128 stands for zero in the data rows.
Some points, one per row:
Array([139, 131, 153,  89, 142,  65, 127, 108, 112, 136, 180, 139, 208,
       153, 203,  22])
Array([152, 103, 125, 147, 154, 113, 136, 113, 184, 156, 138, 193, 138,
       152, 162, 125])
Array([132, 115, 117,  91, 128, 129, 131,  89, 144, 150, 255,  69, 139,
       148, 142, 155])
Array([160,  99, 117, 146, 163,  95,  80, 127, 146, 139, 116, 143, 176,
       155, 174, 120])
Array([137, 141, 115, 142,  69, 136, 133, 123, 139,  98, 125, 170, 141,
       151, 141, 162])
Array([ 90, 153, 136, 107, 132, 149, 120, 134, 114, 137,  44,  78, 111,
       123, 113, 143])
Array([131, 116, 132, 148, 175, 129, 139, 182, 102, 149, 113,  99,  87,
       157,  75, 146])
Array([109, 159, 182, 164, 128,  88, 137, 155, 158, 121, 123, 132, 177,
       168, 167, 100])
Array([158, 154,  82, 121, 101, 142, 135,  97, 148, 123, 111, 174, 118,
       123, 143, 183])
Array([ 71, 153, 130, 160, 154, 137, 126, 125, 114,  79, 118, 150, 122,
       101, 130, 121])
Array([166, 131,  93,  88, 163, 181, 189, 201, 106,  79,  90, 123, 133,
       101, 114, 134])
Array([ 74, 103, 213, 216, 122, 136, 145, 169, 137, 125, 128, 125, 117,
       136, 143, 107])
Array([226,  60, 122, 132, 113, 127, 131, 163, 160, 125, 106, 126, 158,
       160, 139, 108])
Array([156, 145,  58,  58, 207, 141,  23, 151, 131, 120, 143,  93, 133,
       134, 124, 149])
Array([ 34, 136, 219, 148,  99, 140, 130, 109,  39, 133,  92, 135, 126,
        40, 100,  29])
Array([185, 255,   0,  83, 138, 255, 160, 185,  42,   0, 133, 140,  63,
         9,  28, 255])
Array([ 94, 147, 169, 120, 121, 138, 125, 131,  90, 110, 116,  44, 115,
        56, 137, 117])
Array([145, 168, 105, 133,  90, 178, 158, 130,  81,  58, 146, 255, 153,
        86, 107, 145])
Array([114, 117, 122, 107,  75, 135, 155, 148, 134, 159, 142,  99, 121,
       162, 130, 149])
Array([107, 152, 173, 155, 135,  41, 121,  63, 175, 105, 108,  94, 105,
       198, 144,  75])
Array([133, 191,  94, 149, 119, 186, 132, 129,  73,  66, 184,  96,  66,
       131,  30, 215])
Array([131, 125, 131, 153,  77, 102, 160, 135, 135, 132, 212, 132, 161,
       144, 158, 117])
Array([125, 112, 153, 158, 158, 129, 155, 152, 108, 151,  77, 124, 210,
       107, 195, 101])
Array([141, 124,  94,  91, 114, 142, 113, 112, 138, 150, 159,  83, 129,
       160, 143, 166])
Array([ 23,  56, 200, 223, 166, 157, 104, 104, 212, 183, 132,  69,  27,
       102, 170, 141])
Array([121, 169, 119, 143,  93, 160, 141, 162, 109,  83, 123, 152, 112,
        81, 113, 212])
Array([114, 193,  76,  68, 106,  92, 147, 128, 108, 127, 201, 157, 132,
       111,  94, 129])
Array([122, 117, 136, 130, 129, 105, 102, 128, 142, 171, 133, 138, 118,
       168,  99, 112])
Array([141, 133,  82,  65, 184, 165,  66, 129, 108, 133, 114, 176, 140,
       123, 132, 129])
Array([178, 101, 130, 123,  66,  87, 132, 117, 189, 143, 129, 118, 120,
       146, 149, 125])
Array([ 43, 174,  95, 218,   0, 255,  38, 119, 110,  46, 150,  95,  39,
        24,  82, 232])
Array([150, 104, 120, 122, 100, 125, 174, 120, 158, 155, 125, 136, 128,
       155, 135, 158])
Array([130, 150, 137,  87, 139,  76,  98, 202, 150, 166, 120, 163, 152,
       156, 116,  95])
Array([105, 100, 149, 117, 126,  97,  84, 142, 122, 181,   0, 134, 112,
       146,  92, 108])
Array([122, 151, 109, 153, 133, 150, 131, 147, 105,  71,  58, 152, 120,
       128, 102, 112])
Array([134, 118, 124, 155, 130, 100, 145, 118, 147, 145, 129,  96, 200,
       154, 168, 123])
Array([131, 115, 136, 148, 165, 119, 245, 118, 134, 137, 101,  96, 135,
       149, 126, 154])
Array([161, 110, 123, 100,  96, 116, 152, 147, 153, 140, 118, 147, 133,
       152, 168, 160])
Array([142,  85, 145, 157,  82,  84,  66, 115, 146, 126, 151, 198, 130,
       186, 127, 151])
Array([ 86, 116, 158,  97, 143, 126, 161, 143,  96, 144,  47, 117, 120,
       105, 142, 109])
Array([ 43,  71, 167, 200, 125, 142, 148, 117, 217, 178, 116, 124,  62,
        99, 213, 160])
Array([137, 124, 125, 149, 115, 144, 132, 118, 122, 156,  74,  48, 232,
       115, 202, 145])
Array([135, 135,  91,  63, 104, 115, 167, 142, 149, 152, 102, 105, 141,
       163, 124, 129])
Array([183, 130, 102, 119,  98, 122, 155, 167, 184, 132, 131,  84, 118,
       152, 168, 182])
Array([204,  92, 116, 138, 107,  67, 128, 113, 134, 150, 135, 137, 202,
       156, 172, 111])
Array([150,  91, 148, 165, 119, 111, 162, 105, 158, 149, 110, 170, 188,
       170, 179, 116])
Array([134, 119, 138, 149,  83,  75, 136,  90, 144, 136,  88,  96, 100,
       197,  94,  95])
Array([196,  81, 190,  95, 125, 110, 119, 140, 116, 138, 135,  94, 199,
       135, 178,  67])
Array([ 89, 106, 183, 152, 151, 102,  88, 119, 102, 129, 137, 136, 185,
       118, 160,  51])
Array([116, 127, 119,  51, 169, 123, 142, 101, 101, 133, 151, 135, 145,
       120, 134,  71])
Array([123, 102, 135, 170, 112, 113, 114, 170, 185, 139, 101, 115, 114,
       132, 182, 201])
Array([198, 132,  73,  69, 143, 147,  65, 156, 150, 112, 128,  82, 147,
       143, 132, 142])
Array([140, 140,  85,  58, 125, 156,  81, 105, 144, 143, 152, 135, 131,
       161, 136, 150])
Array([ 96, 119, 154, 137, 209, 129, 127, 169,  82, 155, 117, 128,  95,
       135,  66, 105])
Array([186, 158,  56, 106, 127,  26,  84, 133, 170, 144, 101, 133, 109,
        81,  80,  85])
Then 23 other points, each followed by its number:
Array([137,   4, 183, 137, 127, 109, 116, 126, 158, 255, 104, 125, 255,
       158, 246, 154]) 0
Array([139, 111, 137, 146, 104, 155, 106, 119, 135,  89, 153,  92, 165,
       150, 146, 129]) 1
Array([120, 137, 163, 151, 142, 139, 111, 122,  99, 141,  91, 137, 213,
        97, 188, 117]) 2
Array([141, 166, 138, 211, 157, 124, 193, 108, 152, 169, 127, 120, 206,
       164, 160,  64]) 3
Array([ 89, 144, 125, 160, 141,  44, 115, 195, 158, 128,  88, 124,  89,
       189, 126,  58]) 4
Array([149, 187,  80, 141, 106, 181,   0,  45,  92,  84, 110, 144, 138,
        93,  98, 169]) 5
Array([128, 149, 119, 100, 124, 103, 127,  17, 143, 150,  46,  82, 135,
       137,  94, 121]) 6
Array([114, 133, 132, 158, 161, 164, 197, 113, 126,  99, 134, 128, 167,
       119, 136, 115]) 7
Array([ 37,  66, 181, 180, 121,  73,  98,  95, 215, 190, 139, 118,  28,
       168, 160,  90]) 8
Array([102, 112, 179, 105, 148, 108,  67, 100,  97, 168, 132, 154, 122,
       110, 129,  93]) 9
Array([143, 142, 107, 106, 134, 134, 136, 132, 138, 120, 211,  88, 113,
       114, 138, 158]) 10
Array([ 96, 149, 131, 168, 168, 172, 162, 106, 128, 100, 114, 111, 114,
        74, 124, 138]) 11
Array([201, 140,  78, 122,  83,  55, 137, 121, 255, 181, 127,  92,  46,
        67, 103, 126]) 12
Array([107, 121, 227, 124,  78,  99, 116, 140,  81, 152, 108, 171, 186,
        92, 180,  23]) 13
Array([105, 130, 158, 128, 239, 127, 169, 154, 102, 160,  50,  59, 126,
       137,  78,  91]) 14
Array([147,  88, 148, 154,  86,  87, 200, 142, 158, 136, 177, 187, 112,
       203, 117,  79]) 15
Array([210,  87, 101, 135,  98, 122, 223, 122, 148,  97, 141, 145, 151,
       131, 151, 113]) 16
Array([ 70, 139, 163, 100, 133,  91, 125,  76,  94, 180, 143, 109, 123,
       105,  89,  74]) 17
Array([182, 101, 139, 133, 154, 103,  89, 140, 136, 116, 103, 130, 140,
       126, 154,  95]) 18
Array([ 18, 217, 188, 142, 113, 222, 129,  29,   0,  66, 107, 141, 193,
         0, 121,  89]) 19
Array([105, 108, 151, 151, 145, 127, 129, 176, 105, 151, 154, 120,  95,
       159,  97, 117]) 20
Array([ 73,  74, 156, 195, 113, 114, 143, 150, 219, 179, 137,  78,  92,
       141, 196, 179]) 21
Array([213,  75, 125, 167, 140,  81, 141, 172, 133, 142, 102, 106, 174,
       134, 159,  92]) 22
Which three of these numbered points are nearest to each point below, ignoring the direction in which the first points spread most? Their numbers follow each, nearest first.
Array([106, 170,  99, 137, 139, 178,  35, 111,  91, 123, 110, 105,  82,
       130,  43, 152]) > 9 20 5
Array([130, 162, 122, 140, 135, 165,  79,  79,  96,  60,  50,  55, 155,
        92,  97, 151]) > 6 2 1
Array([131, 121, 110, 149, 110, 136, 112,  87, 120, 137,  82, 126,  85,
       170,  74, 176]) > 6 20 18
Array([ 69,  82, 177, 177, 171, 119, 121,  48, 165, 167, 154, 139, 121,
       116, 181, 141]) > 11 9 7
Array([120, 113, 163, 154, 165,  90, 183, 211, 112, 186, 141,  87,  92,
       167,  78, 103]) > 20 14 4
Array([  4,  73, 255, 224, 139, 167, 111, 131, 122, 149, 112,  54, 102,
        59, 165,  67]) > 11 8 20
Array([ 86,  31, 241, 133, 142, 120, 106, 129,  97, 245, 104, 134, 255,
        96, 251,  84]) > 2 0 13
Array([199,  90, 120, 108, 120, 126,  83, 157, 145, 117, 146, 124, 144,
       123, 147, 107]) > 18 22 1
Array([166, 239,  69, 161, 119, 122, 174, 114,  72,   9, 198, 116, 112,
       135, 122, 129]) > 3 7 10
Array([111, 118, 156, 155, 109, 122, 115, 139,  91, 160, 111, 102,  95,
       154,  72, 119]) > 20 17 9
Array([155, 166,  45,  63, 167, 145, 207, 180, 126, 105,  47,  42, 133,
       112,  96, 158]) > 14 22 7
Array([121, 156, 102, 150,  89, 160, 137, 171,  87, 108, 131, 121,  66,
       137,  44, 163]) > 20 15 4
Here are 23 other points, each followed by its number:
Array([129, 102, 136, 169, 132, 139, 178, 118,  92,  79, 153, 143, 245,
       176, 165,  99]) 0
Array([176, 154,  95,  51,  68,  41, 118,  95, 127, 146,  71, 120, 156,
       128, 137, 108]) 1
Array([119, 107, 127,  95, 101, 117, 125, 153, 134, 158, 117, 200, 112,
       156, 127, 132]) 2
Array([119, 136, 147, 149, 124, 110, 119,  49, 116, 107, 102, 108, 142,
       143, 135,  95]) 3
Array([139, 151,  97, 106,  97, 135, 115, 138, 121, 145,  70, 147, 111,
       158,  91, 165]) 4
Array([131, 189,  64,  66, 155, 135, 120, 101, 111, 122, 128, 160, 116,
       114,  79, 142]) 5
Array([114, 128, 139, 152, 157, 146, 190,  98, 106, 104,  67, 123, 148,
       117, 120, 109]) 6
Array([144, 179, 122, 163, 146,  76,  83, 132,  85,  60, 142, 120, 138,
       165, 138,  63]) 7
Array([114,  97, 150, 154, 140, 106, 117, 122, 132, 162, 114, 159, 102,
       155, 100, 135]) 8
Array([ 51, 123, 214, 200, 148, 161,  37, 154, 130, 105, 146, 150,  71,
        92, 112, 102]) 9
Array([138, 153,  97,  52, 103, 169, 131, 146, 109, 116, 155,  90, 129,
       111, 128, 123]) 10
Array([116, 178,  92, 113, 159, 185, 156, 160,  62,  77,  87,  91, 101,
        82,  85, 200]) 11
Array([115, 136, 182, 141, 148, 106, 147, 123, 144, 125, 122, 178, 112,
        97, 164, 113]) 12
Array([199, 107,  87,  74, 159, 126, 152, 107, 169, 132, 104, 255, 138,
       161, 157, 149]) 13
Array([129, 105, 137, 157, 159, 110, 158, 151, 127, 137, 116, 184, 139,
       165, 131, 148]) 14
Array([189, 151,  67,  69, 141, 184, 173, 136, 133, 100, 135,  48, 135,
       107, 111, 156]) 15
Array([137, 124, 123, 151, 113, 131, 126, 176, 136, 107, 185, 130, 151,
       130, 132, 143]) 16
Array([116, 141, 123,  98, 168, 117, 103,  69, 124, 171, 179, 118, 115,
       136,  85, 125]) 17
Array([170, 127, 119, 113, 109, 112, 101, 125, 192, 142, 141, 114, 111,
       154, 178, 179]) 18
Array([ 95, 182, 109, 144, 119,  74, 123, 176, 120,  79,  85, 169,  95,
       149,  89,  94]) 19
Array([ 68, 170, 104, 163, 170, 102, 140,  74, 140,  35, 136, 127,  18,
       146,  53,  97]) 20
Array([117, 139, 144, 124, 135, 139, 199, 120, 118, 145, 147, 134, 136,
       137, 113, 105]) 21
Array([ 65,  58, 171, 213, 157, 117,  97, 103, 238, 181, 129, 141,  58,
       136, 196, 159]) 22
The same question for these:
Array([147, 110, 151, 116, 158,  93, 144, 148, 152, 124, 158, 222, 195,
       165, 198,  88]) > 14 16 12
Array([106, 118, 134, 162, 147, 137, 158, 122, 105, 128, 145, 165, 118,
       114, 120, 152]) > 14 8 12
Array([208,  71, 118, 155, 132,  87, 131, 112, 138, 108, 156, 128, 151,
       116, 146, 106]) > 16 14 18
Array([150, 115, 120, 105,  69, 128, 102, 130, 161, 140,  87, 147, 126,
       161, 140, 164]) > 4 18 2
Array([150, 172,  85, 152, 124, 154,  79, 149, 101,  65, 190, 112,  77,
       156,  52, 147]) > 7 16 8
Array([ 66,  88, 163, 178, 137, 142, 114, 119, 201, 176, 170, 122,  75,
       114, 191, 162]) > 22 12 8
Array([ 41,  69, 184, 223, 155, 145, 125,  70, 238, 193, 171, 149,  43,
       120, 178, 180]) > 22 8 9
Array([138, 126, 121, 146, 137, 119, 141, 109, 180, 119, 152, 111,  93,
       122, 174, 194]) > 18 16 12
Array([ 61, 106, 204, 159, 164, 115, 113,  89,  68, 146, 148, 167, 120,
        96,  91,  36]) > 9 12 8
Array([110, 176,  99,  88, 117, 138, 109, 140, 114, 130,  87,  95, 120,
       107,  81, 136]) > 4 11 5
Array([110, 115, 126, 177, 167, 133, 171, 124, 206, 136, 194, 103,  79,
       108, 182, 201]) > 22 18 16
Array([144,  77, 156, 151, 113,  95, 120, 117, 151, 151,  79, 137, 145,
       191, 136, 111]) > 4 8 14
